[[ 25.7   0.0   0.0 -37.8   9.4]
 [ 22.8  -8.9  31.6  25.8 -21.6]
 [ -3.9   0.0   1.5 -40.3  46.6]
 [ 18.1   0.0 -46.9 -13.2  -0.8]
 [ -5.1 -42.1 -54.8 -23.5 -10.3]
 [-33.7 -11.8  25.0  37.2  28.4]
 [-28.8 -32.0   2.5  -7.5  -3.7]
 [  0.0  -0.4   0.0 -41.0 -39.4]
 [ 26.8   0.0   2.9   0.2 -33.3]
 [-15.5  47.1 -21.0 -23.4  -5.7]
 [-18.3  33.1 -34.7   8.5  21.6]
 [  0.0   0.0 -15.8  12.8   0.0]]
What is the largest entry in the first row?
A: 25.7
The entry just right of 25.8 -> -21.6
What is the entry just left of 25.0?
A: -11.8
What is the entry directly below -32.0?
A: -0.4
What is the entry directly below -8.9?
A: 0.0
The last entry, reading row by row: 0.0
The fourth entry in reading order is -37.8
The entry just right of 18.1 -> 0.0
The third largest entry -> 37.2
The third entry from the end, reading row by row -> -15.8
What is the top-right entry?
A: 9.4
The entry directly above the smallest entry: -46.9
What is the entry directly below -37.8?
A: 25.8
What is the first entry of the smallest entry's row?
A: -5.1
The entry just left of the largest entry: -15.5
The entry directly below -5.7 -> 21.6
The entry directly below the smallest entry is 25.0
What is the largest entry in the last column?
A: 46.6
What is the entry directly below 37.2?
A: -7.5
What is the bottom-left entry?
A: 0.0
What is the smallest entry in the last column?
A: -39.4
What is the entry directly below -41.0?
A: 0.2
The last entry in the row that holds the largest entry: -5.7
The 3rd entry, reading row by row: 0.0
The entry directly above the largest entry -> 0.0
The 2nd entry from the end, reading row by row: 12.8
The third smallest entry -> -42.1
What is the third entry on the main diagonal?
A: 1.5
What is the last entry of the smallest entry's row?
A: -10.3
What is the largest entry?
A: 47.1

array([[-34.2, -52.9,  35.5,   4.0,  21.9, -38.8,  13.2,  42.5,  62.4,
         51.8, -21.8,  -3.4],
       [ 15.2, -10.0, -23.3, -57.0,   3.2, -57.5, -66.3,  11.3, -44.1,
         53.6,  17.5, -34.5],
       [ 41.4,  11.1, -27.7,  31.9,  68.4,  45.7,   1.5, -16.4, -33.4,
        -35.4, -29.1,  61.0],
       [-22.4, -65.3,  69.1, -17.4,   6.5,  -9.0, -19.8,   2.6, -48.6,
         51.9,  -7.4,  11.2],
       [ 41.0,  50.7, -17.9, -52.3,  30.7, -28.8, -56.8,  12.2,  -6.1,
        -11.7, -29.3, -17.1],
       [-38.8, -46.5,  -8.6,  29.8,  16.7,  10.2,  -8.9,  66.7,  36.9,
        -10.1,  54.4, -68.4],
       [ 38.9,  43.3,  -8.7,  32.3,  -5.7,  57.2,  33.4,  45.5, -24.0,
        -39.9,  -4.9,  33.6],
       [ 14.8,   1.2, -11.4, -26.1,  53.7, -67.3, -25.4,  55.6, -26.3,
         30.0,   4.1, -42.7]])
The entry just left of 33.4 -> 57.2
The entry just left of -42.7: 4.1
The entry just left of 2.6 is -19.8
The entry just left of -29.3 is -11.7
The entry just right of 42.5 is 62.4
The minimum: -68.4
The entry just right of -52.3 is 30.7
The entry just left of 3.2: -57.0
The entry just left of -48.6 -> 2.6
The maximum -> 69.1
Find the entry just left of the smallest entry.
A: 54.4
The entry just left of -57.0 is -23.3
The entry just left of 69.1: -65.3
The entry just left of 13.2 is -38.8
